One turn moves each row of this set onto another row. After a few examples, where does it send each row asked below?
J_452: [-2.1, -1.5, -0.5, 4.2, -4.3, 8.6, -0.5, 4.7, -6.7, -24.5, -10.2, -3.9, 5.6, -5.4]
J_742: [22.4, 7.2, -17.1, 1.0, 9.0, -10.1, 12.0, -8.8, -12.5, -0.1, 13.4, -1.0, -18.3, 14.4]
J_360: [25.7, 5.5, -11.2, 10.2, -4.0, -23.9, -3.5, -8.5, 13.4, 3.9, -7.1, 3.6, -15.8, 12.7]
J_469: [-4.0, -1.0, -2.5, 3.8, -2.4, 7.4, 1.4, 4.7, -10.1, -24.8, -7.1, -4.1, 6.4, -4.7]
J_873: [28.3, 6.6, -2.8, 16.7, -3.8, -12.7, -17.8, -17.2, 21.2, 1.0, -6.0, -12.1, 3.0, -6.5]
J_23: [13.5, 18.1, -12.7, 12.3, 26.0, -17.3, 6.1, -13.7, -6.3, -3.5, 25.2, -14.0, -0.9, 7.2]
J_729: [21.8, 10.4, 2.3, 21.5, 1.3, -13.2, -13.8, -18.6, 23.2, -4.3, -3.2, -16.3, -8.3, -10.6]
J_520: [30.7, 6.6, -6.9, 9.9, -1.2, -9.5, -1.7, -15.8, 10.9, 7.1, -0.3, -3.5, -23.2, 7.6]
J_408: [25.6, 5.9, -21.0, -0.8, 8.4, -11.2, 7.7, -9.4, -15.1, 2.4, 12.7, 0.1, -1.0, 16.4]
J_984: [-7.0, 2.0, -4.3, 3.3, 4.1, 5.4, 0.0, 5.7, -9.6, -28.8, -3.2, -5.3, 9.1, -3.9]
J_322: [9.0, 17.5, -6.1, 23.2, 18.6, -32.8, -8.6, -11.3, 14.6, -7.7, 9.0, -14.7, 10.5, -0.1]
J_591: [-3.6, -1.1, -4.2, 0.7, -0.8, 7.5, 1.0, 6.3, -9.2, -26.1, -6.4, -1.6, 3.8, -2.0]
J_72: [24.8, 10.4, -14.9, 3.7, 11.4, -11.9, 9.5, -12.0, -7.1, 4.1, 14.7, -2.8, -16.9, 15.4]
J_64: [14.4, 19.8, -2.1, 23.0, 21.8, -19.4, -7.5, -18.0, 12.2, -4.8, 17.5, -22.5, 4.8, -5.1]
J_20: [13.8, 14.9, -16.3, 9.3, 22.7, -18.4, 1.5, -11.4, -10.7, -6.4, 22.9, -14.2, 16.4, 5.3]
J_392: [9.2, 18.5, -1.5, 23.9, 20.5, -19.6, -7.6, -16.5, 10.7, -10.7, 16.0, -23.3, 6.8, -10.5]
J_712: [10.0, 16.5, -14.0, 11.1, 24.9, -17.1, 8.4, -11.2, -11.7, -9.3, 25.7, -14.5, 1.3, 4.9]
J_627: [-5.4, 0.5, 0.8, 7.3, -0.9, 6.6, -2.9, 3.8, -5.8, -26.8, -6.6, -7.6, 10.6, -8.3]
J_549: [-5.8, 0.6, -1.9, 4.9, 0.5, 6.3, 0.3, 4.6, -8.9, -26.9, -5.2, -6.0, 9.6, -6.0]
J_778: [34.3, 0.8, -12.4, 3.6, -7.9, -7.8, -4.7, -12.7, 4.8, 7.2, -5.2, 0.9, -9.7, 8.5]
J_428: [-3.8, -0.1, 0.7, 6.7, -2.7, 6.5, -6.0, 3.6, 0.7, -27.1, -10.6, -6.2, 6.2, -8.7]
J_430: [18.6, 11.0, -3.0, 22.0, 2.2, -27.9, -13.9, -12.7, 24.8, -1.5, -5.7, -8.7, -2.7, 0.1]
J_704: [24.2, 13.1, 0.4, 21.4, 5.4, -13.9, -12.6, -19.5, 23.6, 0.7, 1.7, -15.5, -8.9, -5.4]
J_380: [-7.0, 2.1, -1.0, 7.3, 2.2, 4.9, -5.1, 3.8, -3.3, -28.9, -5.6, -8.0, 10.1, -8.4]
J_860: [30.0, 3.2, -7.2, 8.2, -6.4, -7.2, -1.3, -12.5, 9.2, 2.7, -4.7, -2.2, -23.8, 4.4]
J_999: [8.4, 16.6, -16.3, 12.7, 23.4, -31.7, 4.7, -6.3, -4.1, -6.3, 16.8, -7.9, 5.8, 13.7]
J_830: [15.6, 15.2, -4.8, 20.8, 15.3, -19.0, -14.5, -17.7, 11.5, -6.9, 11.0, -20.4, 19.9, -8.6]
J_501: [19.4, 8.5, -19.5, 4.5, 8.9, -25.6, 7.7, -5.3, -4.6, 1.1, 6.8, 4.3, -10.2, 21.0]
J_959: [-1.3, -1.8, -2.0, 2.5, -4.9, 7.9, -2.6, 4.7, -3.0, -25.6, -11.4, -2.7, 1.7, -5.0]
J_762: [-2.9, -1.3, 1.0, 6.6, -4.8, 6.8, -3.0, 3.7, -4.2, -25.9, -9.8, -6.1, 7.5, -8.4]

J_860 goes to J_712
J_591 goes to J_380
J_762 goes to J_469
Where do these go?
J_430 goes to J_501
J_20 goes to J_873
J_520 goes to J_23

